rotation ticks, each row followed by its count of ticks
The counts run from 0 to 263.
[ 88 155 209 122 160 162 151 119 104  80 112 145 136 108 132 116 123 110
 142 153 121 130  91 140 120 156 155 142 135 156 158 145 127 140 155 138] -> 123
[122  63 158 163 120 140 147 108 178 137 163 148 138 149 146 115 165 100
 153 120 151 115 168 185 123 133 129  92 126 154 149 129 126 128 139 146] -> 94
[165 127 177 107 145 122 147 149 110  97 127 127 135 113 145 142 107 141
 122 162 160 139  37 114 148 158 131 149 146 162 173 129 123 103 148 125] -> 40
[118 129 146 118 131 152 112  77 108 136 102 126 119 141 150 160 121  57
 102 123 148 150  98  92 134 157  91 117  98  77  82 135 173 107 109 132] -> 108
[178 104 110 114 121  77 101 155 121 182 115  98 112 179 150 162 154 130
 108 126 126 161 149 139 109 102  97 132 102 118 119  85 153 109 111 132] -> 28
[127 107 124 159 134 116 125 173 117 131 103 121  83 140 150 135 154  85
 123 113 128 159 162 178 136 102 125  94 115 130 193  57 131 126 147 121] -> 227
[134 133 111  94 167 117  76 155 118 136 113 159 124 143  85 178 123 129
 156 175 160 158 110 131 121 149  85 131 164  97 180 119  93 127 123 116] -> 187
[106 143  92 168 130 133  93 167 117 122 142 167 128 121 156 155 151 100
 106 100 137 134 102 129  96 130 148  77 139 130 195  99 132 117 102 171] -> 57
[143  93 150 132 126 107 134 149 161 160 164 112 158 155 132 133 168 206
 131 133 141 119 161 160 136 148 105 124 102 154 117 102 139 104 191 137] -> 177
[159  65 135 135 114 128 109  78 154 163 152 114 120 160 121 113 142  92
 135 162 170 155  93 173 118 141 125 169 130 125 151 128 120  97 165 100] -> 71
[122 153 158 108 120 121 132 152 138 134 121 127 177 129 174 178 125 132
  80  86  98 157 125  98 129 111 116 122 114 115  91 140 170 120 124 199] -> 1
[117 120 168 131 146 101 139 175 123 118 127 133 160 140 112 149 151 186
 174 144 127 141 151 158 107 156 112 139 132 172 209 105 101 145 133 121] -> 13
[114 112 202 132 111 137 144 130 108 141 132 103 126 140 167 104 136  86
 136 129  94 137 151 154  81 100 176 118  99 141 160 114 151 159 115 150] -> 118
[154  94 163 136 114 127 149 176 114 127 150  82 164 156 162 133 151 172
 147 138 121 117 124 139  88 169 156 102  93 182 152 120 120 139 117 151] -> 9
[159  88 146 124 136 136 129 164 103  91 137 143 129 154 134 147 135 104
 130 154 168 124  80 160 138 148 155 110 164 180 176 150 116 134 150 167] -> 206
[156 128 119 101 143 131  98 142 130 179 121 143 125 136 147 165 112 116
  71 130 150 148 101 124 166 117 144 158 124  80 108 103 160  77 178 139] -> 195
[179 133 136  99 140 128 108 136 121 194  97 113 139 121 141 178 103 120
  94 134 153 161  98  99 150 121 124 144 113  81 131  92 151  93 132 114] -> 194
[124 138 170 125 147 159 122  90 168 198 119 119 123 162 145 124 124  79
 103 122 135 140 134 145 107 124 142 148  74  75 110 119 135  98 109 129] -> 112
[121 139 111 135 141  99  92 192 118 153 152 118 117 166 151 131 131 120
  83 106 110 153 118 164  77 106 164 164 103 128 174 101 137 110 141 161] -> 31
[151 100 158 142 129 126 155 174 107 127 141 123 129 132 129 134 129 112
 126 129 159 138  81 159  98 144 169 146 157 182 211 145 107 136 144 140] -> 205
[131 114 201 120 121 133 102 145 160  83 114 149 126 145 155  79 127 122
 164 161 120 124 139 143 122 130 163 132 115 163 165  90 106 133 138 120] -> 121
[132 157 174 140 145 157 136  97 187 169  89 133 143  75 150 143 148 108
  99 111 139 139 135 135 176 132 161 100 111 109 112 111 135  86 138 126] -> 86
[129 101 216 107 147 150 155 141 114 133 115 145 107 169 163 121 136  75
 157 149 124 128 159 165 108 110 162 116 122 139 164 117 129 148 122 152] -> 119
[174 106  95 165  89  96  96 122 166 186 121 107 158 133 129 156 142 130
 112 103 160 151 141 115 138 163 111 137 107 113 133  96 151  79 110 108] -> 219
[128 167 112 165 163 105  94 164 116 175 100 116 104 114 107 157 157 115
 116 118 153 147 125 152 132 162 157 108 120 148 183 103 102 103 106 101] -> 55
[104 124 171 149 152 150 178  81 185 129 128 128 144 112 164 133 165 141
 126 128 132 123 148 161 154 128  82  99  98 116 115 101 134  88 156 123] -> 259
[183  75 156 126 116 107 146 163 100 165 127  99 115 160 159 147 143 112
  97 133 142 149 149 166 138 100 155 121 126 173 140 114 161 128 158 154] -> 201
[ 70 111 150 166 111 110 117 123 116  72 139 147 128 111 108 116 154  84
 152 114 118 150 131 152  89 160  81  97 138 160 174 132 116 153 120 133] -> 99
[130 173 176  98 148 111 103 173 113 140  89 125 146  95 135 183 145 160
 114 125 105 147 134  97 123 128 128  72 128 146 140 118 120 144  83 159] -> 167
[164  84 141 118 118  93 128  91 163 151  74 113 124 167 125 151 158  70
 147 135 158 167 149 159 142 143 121 156 156 144 123 154 144 117  96 125] -> 243
[126 112 140 126 117 119 129  58 155 126 115  82 150 105 124 120 151  92
 104 127 134 169  73 159 140 162 127 159 118 132  98 191 131 103 149 129] -> 240
[121 123 151 135 121 150 105 118 168 174 148 148 132 179 166 104 122  62
  91 106 126 141 131 125  97 113 164 164  84  92 120 116 152 101 121 154] -> 113
[139 125  87 179 118 100 121 168 159 146 136 104 124 154 144 142 152  86
  98  79 135 169 123 153  90 138 102  88  86 156 141 121 107 119  87 141] -> 223
[160  96 134 135  82  98 113 106 152 168 138 134 186 118 126 155 144 151
 127 121 160 134 108 116 144 147 125 188 162 145 147 134 167  87 144 129] -> 46
[186  69 133 127  88 117 118 154 122 162 149  90 149 145 176 140 143 124
  79 116 128 145 103 156 112  95 174 110 111 148 131 117 152 122 147 182] -> 200
[125 152 156 133 150 154 147 156 165 147 162 117 176 110 148 151 140 190
  93 106 133 116  89 117 126 152 131 102  91 141 111 122 118  85 162 165] -> 173
[111 147 149 163 109 168 130 121 141  89 136 150 149  93 196 120 143 114
 112 105 135 108  93 104 144 158 136  87  95 126 144  89 161  85 141 144] -> 256
[152  96  98 156 134 156 100 127 107 161 122  98 108 152 171 138 161  91
 119 141 145 134 113 172 121 131 162  65  93 103 161  97 125 115 128 138] -> 225
[146  99 198  82 121 107 146 105 121 133 123  92 144 135 130 128 127 171
 139 169 115 145 137 117 122 129  67 166  98 119 112  95 155 119 172 106] -> 152
